Each named move below is a turn or a mirror, shown by a few rows before and after it. Which moves, in which order, take the first row of each later pair to the second? The first pair is answered.
baven (before => after):
[  0  -1  -7   5  -2 -19  31  20 -21   2  18  -6   9 -20   9 -16  14   3
  23  14  -4  -2   0] => [ -3  10 -23   4   2 -10  16  15 -30  -5  15   4  16  -9  12 -22   9   1
  27   4  -7 -12  12]
[ -8  12   8   0   8  16 -27  -5 -11 -17   5  17  -8  14 -12   3   1  -7
   0 -18   7  -2   1] => [  0  -8  26   3  -1   2   1   6   4   3  13   0 -21   0 -20  17   5  -6
  -6  -4  15  13 -17]
[-35 -37 -12   7 -35  10  26   4   2  22 -20 -20  10  15  15   1   5   7
  -3  16  26   6  -8] => [-42 -17 -32   2 -22  22  -1  -8 -13   1 -29  -3  21  32  23 -11  -4   4
   3   2  17 -11  10]
[ -9 -20   9   3  -9 -10  26  14  16   8 -19   8  12 -43  -7 -33  35 -28
  20  30 -18  10  25] => [-16  -2 -10  -3   3   1   4   8   1 -10 -29  23  24 -29  -1 -42  27 -29
  23  20 -27  -7  47]
Sapet (before => after):
[ 11   9   4 -17  -3 -13 -14  -6   1 -10 -20   9 -18   4  -3   9  -9 -14
   4  -7  -9  -9   3] => [ 12  -3   7 -16 -12 -24   3   4   2  -2 -20   4 -16  -6  -4   6  -3 -15
  15   6 -13  -3  -1]
[ 67   5   1 -25  31 -13 -28   1  13   0  49   6 -50   4 -36  -7  15 -25
 -12 -33   6 -11   0] => [ 61 -22   8  -5  -2 -38  30  28  19  32  42 -19 -35 -28 -33  -7  28 -22
  11  11  -1  11 -16]
[-39 -12   6  -5   8  -7 -16  20  24  -4   3  30 -16   6 -26   0  30   6
  19 -27 -21   0  15] => [-47 -32  11  14 -16  -9  15  25  24  12  -2   8  -5  -9 -14   5  29   5
  19   0 -19  18   5]
[ 13   5  18  13  -8  -5  14   5  -3   9  13 -18  -1 -32   2  33 -12  -9
   1   4   9  15 -17] => [  9  15  15  12   5  11 -10 -12  -8   0  13  -8  -6 -16   6  37 -21  -6
 -10 -10  18   5 -11]
luk (before => after):
[  2   6  -5 -12  14   6 -22   8   3 -27  12   5 -23  11   2   2  10 -25
  -4 -40 -15  -7  19] => [ 10 -10   7  -8   2 -16  11  30  18  -4  16  -5 -27  -8  -8   6  26 -27
   7 -20 -18   7   3]
[ -4   3 -12   8  -7  18 -27 -34  -8   1  -1   2  25   6   2  -1   2  -4
 -18  -8   6   4   3] => [ 13 -12  14   2  -6   1 -10 -20  14  17  13  -9   0  -4 -15   9   9  -3
 -21  -4  13  16 -19]
[-36 -14  14  10 -34  20  30   2 -10  24   7 -32  20  -2  20   7  -2  24
  -6  47  13  19  -7] => [-39   8   1   6 -17  47 -14 -25 -24  -3   6 -17  26  18  27   7 -20  24
 -26  22  17   2  10]
Then:
(2 to 3 moves a pair)
[ 20 -30   8 -32 -12  -6  15  17  22  16  16  16 -25   0 -32  -9  21  10
   4 -22  13  -9 -11] => [ 13 -14 -18 -37  -4  -5   2  18   6  -1   8  33  -9   4 -27 -26  20   4
  21 -30  -6 -21  11]
baven luk baven
[ -5   7  -2   8 -14 -22  26  15 -25   9   5 -15  20 -15  -4  -6   8 -24
  -1  11   8   7  -4] => [ -3  18  -9   2  -6 -26  18  16 -26  -1   4  -2  21  -9  -5 -15  12 -23
   9  -1   0   0   4]
luk Sapet Sapet
[-24  13  -7  19  -8  24 -29   7  -8  -1 -13  -1   4   4  13 -32  -4   7
  -4  -3  -6  27  36] => [-26   8  -1  26 -14  26 -23   6  -6   3 -14  -7   6   1  17 -22  -5   9
 -14   5   1  30  34]
baven luk
[  8 -27  21 -11  -8 -13   9  20  16  10   8 -23 -27 -16 -21  30  13   6
 -31   6   3  10 -23] => [  3   2 -17 -28   7 -23 -10  37  -2 -14  -1   7  -6 -12 -26  -9  26  -3
  13 -10 -34 -14  18]
baven Sapet
[ 11  35 -14  -7  34  21 -55 -24 -17 -27   0  36 -13  38  -1 -16 -11  -2
 -14 -45   5 -24  19] => [-15  24 -43  19  -8  -2   0   9 -39 -12 -28  20  41  10  17 -44  -6  -3
  43   2 -28 -10  43]
Sapet Sapet baven
[ -1  -1 -18   4  19 -12  32  45   3  -2 -34  33  52  12  -9 -11 -17 -18
  63  -9   6  -3 -12] => [ 10 -13  22  10  32  22   4   2  24   0  -7  18  10  28  -5  33 -38 -14
 -17 -29  58   4 -49]
Sapet Sapet luk
[  0  32 -10  11  27  26 -30   1   3 -15 -10  28   1  17  11 -12 -15   0
  -7  -1  17 -18  26] => [ 14  25   0  -4  34  -5 -15  29  19  -3   1  34 -16   6 -10 -21   9  -2
  19   3   3 -15  19]
Sapet luk
[ -8  -1  -1  12 -28  61 -23 -31  -5   8   0  -6   9   9 -28   2 -26  -2
 -23  13  20  23   7] => [ 11 -18  17   2 -31  32  11   1  15  35  13 -14 -12  -9 -48   2  -3  -5
  -5  26  10  36 -14]
Sapet luk Sapet
[ -5  -6   0  23   3  15  -3 -23  15  11  10 -13   9   6  17   7 -10   3
 -25  -3   5   0  -7] => [ -4   7 -13   9  13  16 -19 -23  12  -3  10   1   8  14  13  -7  -9   2
 -17 -17  -4 -13   5]
luk luk Sapet
[ -5  16 -23  -8  13 -17  -7  -2  -5 -10  -3  10  -4  17 -15  -9  12 -13
  23   3  -9  -8  10] => [-12  -7  -1  15 -12 -11  19  -7   0  15  -1 -22  -5   5  -4  16   4  -6
  -4  26  14  18 -15]
baven Sapet
[ 23   9  17  12   5  18 -16  -4  23   0   3 -17 -17   7 -11  30  -9   3
 -12 -20   0  24 -18] => [ 23  -4  14  13  -6   0  13  17  26  12  -3 -24 -10 -12 -15  21   5   2
  13   0 -13  33 -21]
baven luk
[  1  31 -12  17 -33 -42  12 -25 -22  28 -18   5 -12 -31   0 -23  15  -7
  31  30  18   9   8] => [ -3  29 -12  28 -38 -30   8 -37 -25  28 -20   0  -6 -30   9 -18   2  -5
  17  33  27  10   8]
baven Sapet baven
[-19   4  -8  10  -6  14 -11 -19 -14  -9 -11  10  12   7   9 -10 -17  13
 -12  -2   8   2   3] => [  8  -2  13 -14  14 -11  -4   5  10   2   5  18 -23  -1 -23  -8   7   8
  -6 -15   5   6 -11]
Sapet luk
[  7 -12  -1 -28   2 -37  25  30   7   5   4   6  -4   4 -15 -18  39 -13
  42  12 -24   6 -10] => [  4 -24  10 -15 -10 -39  39  30  10  15   6  -8  -2   1 -10  -6  33 -10
  29  23 -13  17 -23]
luk baven
[-14  -3  -5  19 -20   6  24   3  -6  14   1 -15  19 -12   7  -3  -1   3
  13  21  -4   4  -5] => [ -4   0  14   8   1  21   0 -18   9  14  17 -13 -13   2   1  19  -8   7
 -23  -1  18   2 -18]
Sapet luk
[ 23  18  -6   1  17   8 -34  10  -6 -14   3  -8  26   7  17  10 -13  -9
 -18 -11  -9  13  22] => [ 36   8  15  -8  22  -4 -26  20  13  -4  16 -11   7  -4   6  21  -6  -9
 -22 -15  -1  22   8]
baven Sapet Sapet
[ -8 -38  -5  17 -11  37  10 -27 -31  12 -11 -40   7 -19  30   3 -18  18
 -41  10  33  -3   0] => [  8 -38  12   5   0  34   5 -29 -14  18   2 -36 -18 -17  15  14 -11  18
 -50  -1  44  -1 -11]
baven luk
[  3  36  -3  -1   9  -7  -1 -38  11  -6 -38 -24  22 -15  37  21  12  29
  15   3  -1 -13  27] => [ 12  44  -1 -14  24  -6 -15 -39  14 -12 -28 -14   9 -11  27  21  17  27
  13 -13  -3 -19  26]
baven luk Sapet
[ -8  18   1  14 -29 -13  20  15   0   3 -17   1  24  -7   5 -17   3  21
  10  27 -15  -2  -5] => [-12  11  10  24 -30   6  10  -5   2   2 -16  -7  20   0  13  -5 -12  21
 -18  27   5   3 -15]
Sapet baven
[ 19  -4  23 -14  16   2 -13  -7  20  -2  28  10 -29  -4 -28  14   4   7
 -24 -21  18   4 -17] => [ 14 -20  32   2  -7 -11  19   4  19  13  21 -11 -21 -21 -22  19   7  10
 -16   2  19  21 -22]
Sapet Sapet
[-18  23 -17  -8  -7  11 -18  -8  -5  -9   3  19   8  19   2  -3 -15   0
   0   1   4 -13   1] => [-10   2  -5  -1 -24 -15  18  15   7  12   4   5   7  -3  -7  -2  -1   4
  19  25  -4   5 -14]
luk luk
[  0 -23  -4  19 -29  -2  21  14   7  14 -14 -30  -2 -20  -8   4 -13   7
   1   9  21   2 -20] => [ 18 -13   0  -4  -7 -19  11  28  21  12   0 -11 -23 -22 -28  -1   5   2
  16  -7  11  -7 -19]
Sapet Sapet luk
[-27  26 -14  46 -12 -14  25  30   5   4  -8  -5  10 -21 -13  10 -13  18
  19  -3 -12  34  17] => [-28  22  -4  51 -16  -8  26  24   5   5 -10 -12  11 -21  -9  18 -22  20
   5   2  -3  40  11]
baven Sapet baven
[-24   6 -17   2 -16  33 -13 -14 -20  -6 -20  -4  27  14  23   9  -8  -3
  -5  -3  -1   3   7] => [  2 -18  20  -6 -17  14  13   4  12  22   1 -15 -14   0  -1  31   8  -2
 -15   0  11  23 -27]
baven Sapet luk
[  9 -13   9  30   0  10  24  -3 -16  20   1  -7 -15 -20   0  19   0  11
 -11   0  27   8  -7] => [  2 -13  -5  31  -8   0  32   9 -24  19  -4  -1   0 -24  -1   5   5  11
  11  10  12   6   5]
baven luk luk
[  5  16 -13 -20  22 -10 -11  15  15   0  17  15 -22   7 -20 -18   6  12
   2 -13 -15  -6  11] => [-16  -7  -3  20 -18   4  19   2  10  18   1 -25   1  -3   8   0 -16  17
 -23  24   4  18  -4]
Sapet Sapet
[ 35  27   3  16  -8  22 -36 -22   9 -23  17  21   4  49   0  21 -12 -26
 -32 -16   1   4 -21] => [ 37   2  23  28 -30  12   1 -10  21   3  20   0  -1  31   1  34  -6 -22
 -33   8   7  26 -43]
luk Sapet
[-25  15  -6  -5 -16   4   6   6  -9   6   0 -23  12  -7  21  -7   7   7
  17   8  -5  -4  12] => [-14  25  -1 -21   8  12 -21  -5  -3  -6  12  -9  -9   8  10  -2   3   6
   4 -17   1 -17  10]
luk luk baven
[ 30 -24  14   4  26   4   2 -14  25  14  13   4 -30  19 -35  -6  27   6
   9   1  17   1  -8] => [  1  -1 -23  14  24  26 -20 -31 -10 -11 -10  16   9  35  -8 -26   8   6
  19  -4   2 -19  26]
luk luk
[  3   8  10  -3  -9   1 -19   1   1   2  20  -9 -29  12  -6  -2  -4  -3
 -27  -3  13   6 -25] => [-18  18 -16   6 -21   5 -21  -2 -27  -8   0  -9   8  12  12 -17 -14  -9
  -7   4  -5   1  -2]
luk luk
[ 15  -5 -33 -45  26 -21  -6  46   9  -1  -3  40  -2  25 -10 -18   6  11
  27   7 -35 -19  17] => [  1  -6 -40 -31  10 -16   5  47  -3   3 -11  34  18  19   2 -20   2  12
  33  25 -41 -12  24]
luk baven luk
[-40  -8 -13  21   7  21   4  -1 -12  -3 -23 -15  41  -4   6  -4   0   7
   2  -5  -5  -4  -3] => [-32  -8 -17  13  11  -1  14  21  -8   1 -21  -7  34 -10 -10 -13  20   8
  28  -4 -20  -6  -2]
Sapet Sapet Sapet
[  5 -19  29   2 -10  -1   7  21  12  46  11 -18 -15 -23 -19  12   6  10
  11  15  -1  15 -20] => [-24  12 -12  12 -11  30 -27  -3 -29  13 -15  -4  32   0  10 -13 -23   5
  17   5 -13  -9  19]
luk Sapet
[ 42  22   8 -18  33  -4 -14 -12   7   6  17  -7  -9  33 -29  -3   6  -8
  23 -34 -14 -22  12] => [ 20   2  -4  10 -13 -18  39   7  -7  26  -7 -31  32   6 -11 -12   4  -6
  49  14 -27  -6  17]
Sapet baven Sapet
[  7 -11  42  15  -6 -15  13 -19  32  49  40 -14 -62 -10 -11  60 -11 -13
 -35  28  31  31 -47] => [ -1  38   3  -7  32  22 -66 -57   5  -3  33  28 -50  32  -4  40 -29 -18
 -45 -23  21 -11  -8]
Sapet baven
[ 34   0  29 -11  28  18  39  20 -20   8  -6  21 -15 -18 -13 -14  30  26
  35  -5 -42  -8  -6] => [  1   8  11  18  11  62  17 -22 -51  -6 -26   6  23  -2  25  -7  -9  30
   2   1 -26 -16   7]
Sapet luk
[ -8  25  -4 -18  32  26 -37 -16 -20 -30   9  13  10  27   1   4  12  10
  -2  -3  30 -10   6] => [-15  16  -3  -4  15  32 -26 -19 -27 -27   2   0  21  28  14   7   2  10
 -10   9  34  -6   3]
baven luk luk
[ -6 -18  26 -14  -7 -10  -5   1  23   4  35 -20   0 -14   2  15  -7  14
 -12   1  28   8 -18] => [-31  -3 -11  -6 -17  -3  -7   1  -8 -12   9 -11  44 -10  22  -9 -14  14
  15  11   7  -1  14]
luk baven
[ 15  28  -8  -7  38  10 -38  -5   4 -16  20  25 -21  45  -8 -12   5  -3
 -13 -47   6 -20  14] => [ 16  29 -19 -14  38  -8 -24  17   2 -13  13  31 -14  36 -11 -30  17  -4
  20 -39 -12 -20  25]
luk baven
[-53   7 -20  37 -39   3   8 -30 -43   6  -8  -6  37  15   5  -7 -23   1
   2   9  28  -1   9] => [-38  20  -9  20 -10  16 -32 -47 -35  -9   6   6   8  35  -5   1 -28   2
 -19 -25  40 -14   8]
baven Sapet
[  5  22 -10  19 -59  40   1 -10  14 -25  -8 -15  39  13   8   7 -29  22
 -11 -11  -1  -5   4] => [ 19   0  16  15 -66  14  37  11  35   1   3 -26  20  -2 -10  17 -15  23
  -6   2   2  12 -15]
luk luk
[-37  14 -20  28 -33  11   8 -12 -34 -23  12 -15  -3   6   9 -25   1 -13
 -14  21 -10   2 -18] => [ -8  10   9   4  -4   0  -4  -5  -6 -17  40  -4 -52   7 -21 -13  17 -16
 -30   0   1   1 -35]
Sapet luk
[-11  -9 -11  -7  -7   3  14 -14  -3  -9 -13  -7  32 -10   2  -3  -6   2
   8  10   9   2  16] => [  5 -21  12 -14   2  -5  19  -7  18   3   1 -11   2 -11 -14  11   0   5
  -3   7  22   8  -3]
luk luk
